One turning vector, and how many ticks it has turned
The counts run from 0 to 306.
[172 123 120 148 116 146  80 132 148 114 132 100 102 102 141 169 139 137
 135 141 164 161 161 130 108 121 161  44 145 103  73 152 104 133 141 135
 156 137 137 110 116  94 143 101 150 140  99 156 106 117 168 170 127 133
 127 108 103 135 105 150  95 142  95 103 105  95 127 132 124 126  92  87
  92 150 111  92  99 103 171 120 134 142 157 118 164 189 122 128] | 158
[181  92 142 174 126 139 128 153 166  88 153  64  94 103 142 127 125 121
 143 134 161 125 151 142 118 109 121  68 157 106  93 137 114 106 147 149
 134 109 145 133 129 135 137 123 122 166 141 150 126 133 190 114 109 130
 167 122 127 138 142 108  83 126 104 100 128  90 133 143 104 103 128  76
 104 139 112 129 108 108 199 107 154 135 168 120 170 196 117 127] | 33
[175 126 130 154 110 157 126 146 128  77 157  83 120 111 153 153 121 106
 141 144 160 142 161 143  92 107 144  78 148  84 119 151  88  97 158 157
 127  95 162 137 145 140 141 101 118 121 125 159 117 137 166 156  97 119
 150 104 131 129 139 124  66 126  78 117 111  83 135 162 132 117 132  90
  80 145 139 124  87 128 171 150 140 136 131 112 141 186 109 136] | 229
[183  93 144 148 130 152  96 138 130 136 157 104  78  67 122 175  95 140
 101 110 153  92 153 128 133 134  91 127 146 122  99 149 153 123 145 156
 102  67 144 125 103  77 156 133 140 142 108 143 104 125 161 130 139  99
 128 103 125 152 119 130  75 129  79  90 154 140 152 101  98 110 108 118
 104 104 115 103 157 123 158  82 160 121 140 124 178 156  98 144] | 46
[187 124 134 173  74 148 113 153 119 120 149 111  67 115 146 147 117 130
 152 117 166 114 127 154 103 110 142  67 118 110  97 158  85 133 137 154
  96 113 129 137 120 110 142 143 110 117 130 110 116 140 149 175 105 129
 146  99 114 128 143 143  74 154  93 110 124 142 123 101 119 117 106  88
  89 103 129  98 139 130 157 159 162 100 160 114 169 191 107 129] | 121
[171 117 110 161  99 152 140 116 110 116 176 133 100  90 123 199  99 129
 119 116 166 128 134 140  86 108 151 100 163 128  96 132 105 117 155 151
  97 105 148 127 123 119 156 119 120 107 103 148 115 141 118 212 145  95
 147 102 149 154 116 170  59 142  97 111 124 129 162 107 139 103  83 111
  76 108 135  81 130 142 122 139 134 144 111 109 145 137 128 111] | 90
[166 136 146 154 109 126  83 137 181 139 159  81  86  96 176 140  92 117
 134 129 144 125 147 162 150  96 143  80 169 112  99 124 124  95 130 192
 142 101 143 114 141 116 105 111 132 138 113 157 113 137 147 151 128 145
 142 106 137 131 120 154  67 130 115  94 132 110 130 124 147  90 112 120
  55 149  99  81 110 116 162 108 114 123 132 130 171 166 115  97] | 189
[168 125 136 144 137 133 129 124  99  88 157  98 104  82 119 163 152 144
 144 137 179  95 110 136 103 148 143  74 167 123  86 143 114 102 159 152
 147 101 147 150 143  95 164 123 159 135 124 138  82 118 154 144 142 114
 180  97 116 145 134 124  67 115  78 118 136 125 122 138 106  94 117  76
  84 132 137 123 128 123 179 124 138 121 155  97 163 156 104 156] | 245
[178  76 145 147 150 143 111 141 151 100 172  93  58  73 120 158 106 137
 113 113 146 105 160 134 125 130  89 105 155 105 106 137 161 121 144 145
 111 117 140 126 107 117 119 138 148 179 126 160 129 136 173 113 120 124
 143 111 140 166 141 116  67 112  94  98 150 130 145 147 108 117  93  96
 108  97  91 116 120 141 159 109 140 128 163 134 193 166 105 130] | 40
[176 141 148 165 126 154 108 163 138 113 131 109  76  87 108 153 108 114
 139 118 167 110 125 142 107 143 150  81 164 129  91 157 107 100 123 148
 134  91 159 140 105  89 153 133 132 139  99 113 110 115 142 153 153 118
 149  81 124 143 108 142  84 122  86  94 148 131 121 110 119  93 106 102
 115  88 147 137 128 124 188 109 160 136 163  82 172 190  81 108] | 50
[160 118 148 143 123 150 117 107 115  97 165  89  97 120 142 183 122 137
 120 107 130  90 137 149 142 110 109 119 160  96 104 127 155 120 150 176
 132  77 141 131 189  96 177 124 152 136 134 113 114 120 162 155 112 104
 130 123 130 147 123 125  49 104  66  83 123 115 141 135 117 113 127 117
  83 134 104  99 107 123 162 135 120 124 135 148 174 168  85 168] | 9
[158 122 123 125 146 143 146 103 156 140 157  85  72 100 148 183 115 121
 117 116 156 109 120 146 138 131 141  99 168 143  94 115 160  99 145 176
 158 110 126 113 140  99 150 113 142 158 121 162 115 117 156 134 148 102
 147 122 141 139  84 125  90  99 112  97 113  95 141 130 113  94  85  93
  47 137  93  76 119  85 142 133 115 148 142 147 157 167 125 124] | 173
[188 130 112 156 128 190 162 137 135 116 126 106 100 108 122 140  74  78
 127 146 148 124 150 145  95 120 145 120 141  80 116 177 121  88 165 149
 133  99 154 108  91 136 147 109 116 117 119 162 130 121 163 114 148 124
 139 114 144 159 122 126  92 131  77  94  95 123 160 111 121  94 105 139
  56  99 125 123 152  94 138 114 169 131 149  99 140 165 110 101] | 60
[206 109 124 162 144 192 125 150 144 137 140  76  73 103 123 156 113 115
 134 116 169 105 113 151 133 128 127  91 127 105 109 179 137 103 150 138
 115 106 128 132  80  96 125 156 126 120 120 133 106 133 158 102 163 131
 162 104 134 140 123 118  83 170  89 101 116 116 164  96  95 134  97 118
  95  96 119  98 159 116 149 134 166 123 166 114 157 163 124 135] | 279
[156 134 113 140 126 168 118 104 113 133 157  85 103 107 163 173  89 117
 139 145 146 106 160 147 111 122 101 156 141  83 135 162 138  71 167 184
 142  82 158 116 131 121 151 111 149 106 138 151 100 134 152 133 145  92
 146 110 137 169 134 139  60 111  58 106 109 116 145 131 131 120 127 138
  47 111 113 115 133 121 108 131 136 100 124 151 140 145  70 153] | 217
[163 122 124 139 145 145 121 113 124 111 139  86  77  85 107 192 106 169
 121  99 152 107 131 131 113 139  97 157 142  90 101 136 130 104 166 175
 118  67 141 133 140  83 172 120 161 126 116 134 108 128 161 129 157  90
 153 116 143 146 135 129  43 104  61  96 150 124 148 143 131 102 120  84
 114 117  95  99 138 138 152 124 147 156 133 134 151 164 107 159] | 249
[168 114 132 139 132 111 109 133 165 133 133  68 115  82 140 135 100 134
 129 151 147 117 144 131 127 101 124 117 165  95  84 140 102 106 176 169
 136  79 149 129 141 104 152 115 130 151 142 168 101 129 184 101 138 102
 144 136 140 127 134 108  61 129  79 118 137 100 149 128 123  92 166  89
 100 164  88 123 126 115 177  87 140 140 147 131 172 169 134 139] | 31
[175  71 121 155 145 151 102 147 150 107 149  73  75  87 113 141 124 146
 138 125 162 120 152 133 131 121  96  96 147  90 106 167 147 117 160 143
 126 130 137 115  88 117 128 132 149 173 149 149 122 132 180 103 136 122
 166 121 128 172 148 106  69 132  86  88 133 116 154 126  95 118 102  89
 112 112  95 130 143 135 167 102 146 118 168 130 190 175 103 134] | 39
[176 118 143 117 126 128 133 125  99 114 164 105  98  71 107 156 118 100
 118 134 142  89 124 140 116 114 140  93 183  92  75 150 112 135 189 160
 120  85 163 124 156 135 141 141 148 150 149 161  99 149 171 142 116  88
 147  97 151 154 141 115  55 124  83 127 114 131 145 115 108  91 155 102
  91 143 119 123 141 130 167 138 120 101 147 114 165 126 116 141] | 238
[171 125 110 168 124 125 143 117 125 152  96 104  66  99 137 164 112 127
 139 160 157 128 122 148  81 113 131  94 143 150  72 157  95 117 138 147
 150  87 105 117 125 125 176 169 134 105 146 140  99 149 141 151 134  84
 155 137 108 142 112 115  74 143  91 128 116 123 154  82 107  96 133 101
 125  81 113 144 132  91 139 118 171 123 145 140 177 186  93 128] | 138
[155 137 103 166 132 163 109 143 125 119 156 104 104 123 141 165 116 100
 145 163 149  78  96 175 130 109 146  76 162 120 114 165 102  96 135 172
 158 106 169 143 171  96 143 144 135 105 155 130 106 120 138 146 134 103
 172 109 127 144 103 131  63 128  81 108 105 130 148  99  99  98 144 112
  59 124 155 133 129 101 173 127 139 116 149 124 178 150 101 126] | 207
[171  99 124 138 129 143 110 125 113  96 187 110  72  84 128 196 137 123
 124 139 141  99 140 152 113 123 126  78 153 124 109 135 128 130 151 154
 139 106 165 128 183 128 145 132 146 135 135 175 110 136 148 180  99  92
 145 111 137 153 108 127  43 108  79 118 109 112 142 155 108 121 121  94
  86 128 126 110  84 130 152 158 114 131 121 156 168 139 103 147] | 3
[125 105 123 142 106 128 117 126 131 126 142  77  99  92 125 161  87 142
 134 135 144 158 178 132  84 119  94 141 133  92 109 161 119  94 165 173
 127  88 159 102 101 137 173  88 136 178 132 164 123 136 178 152 125  88
 148 123 140 169 133 129  72 110  68 108 140 113 147 131 114 110 131  97
 112  92  98 137 112 125 149 121 156 139 130 119 150 201  95 128] | 23
[170 130 126 125 126 128  60 112 145 134 130  95  98  82 152 178 114 141
 134 139 154 150 150 124 124 122 155  66 154 115  62 145 103 126 156 157
 163 121 127 110 126  92 143  94 152 140 107 156  97 121 167 156 144 123
 123 110 124 123 106 152  86 142  85 112 118  88 135 117 131 125  97  90
  94 163  90  89 100 111 168 120 114 149 141 130 158 169 121 138] | 157
[225 128 139 154 142 162 126 137 141 117 148 108  79  77 124 144 124  95
 124 129 165  83 108 145 131 123 163  73 167 115  71 150 123 129 157 144
 125  95 127 136 132 104 115 159 141 104 118 144  98 133 154 109 165 145
 154 112 136 136 123 120  64 148  98 106 116 144 148 109 115 100 117 110
  75 143 126 104 163 118 166 108 136 118 161 113 172 133 133 126] | 277
[137 119 112 171 108 156 173 122 123 141 126  73 111 137 138 152  89 116
 155 140 160 114 106 168  87  90 150 109 147 114  96 165 102 101 182 176
 105  91 152 137 121 151 161 138 108 132 147 123 131 137 154 158 149 110
 174 131 155 144 114 132  77 144  92 122 111 123 174  77 119  97 155 124
  84  85 113 112 139 113 138 143 153 135 154 103 161 193 142 111] | 99
[172  95 118 165 131 146 141 146 108 114 150 101  90  82 101 185 140 161
 137 110 174 114 131 144  86 140 113 103 152 121 108 163 124 107 139 146
 105  81 149 128 100  99 176 138 145 133 123 139 111 143 147 156 136  87
 179 105 113 172 137 121  67 127  67 113 134 117 146 126  99  96 116  81
 125  93 134 119 142 139 156 112 176 124 133 116 162 166  98 134] | 247
[189  98 134 159 120 148 126 113 160  87 162 104  94  63 148 143  90 122
 124 140 169 140 168 111 107 119 106 100 149 100  87 129 117 101 173 156
 144 116 126 128 102 133 132  92 128 134 116 191 116 121 174 107 146 121
 136 131 148 122 132 139  65 113 107  99 151 110 154 144 138 110 101  94
  81 150 109 104 124 112 160  96 144 165 132 113 155 168 139 114] | 266
[199 118 131 158 121 172 153 122 138  89 151  93 107  95 164 143  96  75
 120 157 157 119 155 132 111 124 146  67 177 123  99 147 125  90 157 140
 155  98 144 145 121 138 129 116 118 141 103 169 119 103 164 125 136 138
 147 112 152 141 105 129  95 133 118 103 125  98 150 114 109 105  98 131
  58 126 131 121 112  82 145 117 138 139 159 103 158 179 119 111] | 65
[171 120 126 167 107 152 166 104 137  90 168  61  97 133 187 158 115 126
 154 135 184 109 119 143 111 107 126  79 153 124 108 132 124  95 170 184
 123 114 115 159 142 142 138 125 113 144 127 141 128 122 170 123 141 124
 176 142 153 129 130 137  59 121 129 121 123 103 155 127 124 110 106 101
  50 132  95  96 118 108 136 154 123 130 155 128 154 183 130 125] | 103
[120 126 151 149 115 139  88 150 186 175 124  53  82 114 161 152  78 121
 149 127 134 131 141 180 138 101 119 114 135 112 112 158 131  92 137 187
 118  90 145  98 106 119 113 106 125 157 116 128 133 131 152 143 146 133
 134 116 144 147 107 137  84 142  80  98 123 108 152  99 131 118 138 130
  98  92  96 102 109 132 153 109 140 123 147 137 177 202 107 111] | 187
[166 136 105 145  97 158  83 106 123 118 131 113  78 126 153 147 104 150
 155 142 161 123 123 115 129 117 120  97 113  67  88 168  85 126 176 179
 146 150 127 123 119  98 145 122 138 140 158 116 116 123 174 133 126 116
 145 121 132 122 145 156  60 131  82 106 121 128 135 112 133 129  95  76
  75 134  83 106 143 111 152 152 134 134 179 122 157 183  99 138] | 125
[184 148 145 129 122 153 149 121 124 141 130  95  92  87 116 140  97 124
 129 106 148 114 140 140  93 125 130 164 143  77  92 143 126  90 180 173
 108  53 149 110 126 100 175 108 138 115 124 150 117 138 170 126 160 106
 146 106 134 146 144 129  69 114  61  94 137 130 135 127 144  82 141 117
  66 122 107  99 162 124 140 105 171 120 135  97 133 165 118 137] | 255
[148  83 102 146 133 143 138 135 162 151 142  85  87 115 122 169 102 136
 115 118 146 119 135 155 142  98 122  98 169 140  97 141 155 115 136 167
 135 108 130 105 104  97 151 139 126 178 146 142 122 128 162 152 133  97
 155 128 132 170  99 115  98 142 104  87 104  99 155  82  91  85  86 102
  90  94  70  89 153  94 145 104 145 131 144 153 180 163 117 115] | 171
[170 129 109 137  97 151  86 118 120 135 130 104  69 107 142 166  91 140
 143 133 161 121 122 129 122 105 122 126 100  67  94 156  84 128 174 186
 122 111 128 117 123  86 144 125 133 114 156 130 101 141 166 128 134  95
 133 122 137 121 146 144  51 132  72 113 116 133 135 113 143 123 114  79
  76 136  83  99 157 114 141 157 141 145 150 130 148 155 118 148] | 124
[148  95  97 156 146 144 124 105 169 174 156  95  88  90 145 188 115 146
 133 122 166 123 141 160 114 126 120 134 151 147 108 131 157  89 128 170
 145  94 138 104 117 104 152 111 151 113 111 180 114 151 147 144 163  94
 150 132 124 160 101 142  58 118  89 105 120 117 171 128 119  98  92 107
  67 114  94  92 133 109 122  82 144 127 106 158 173 149 113 119] | 178
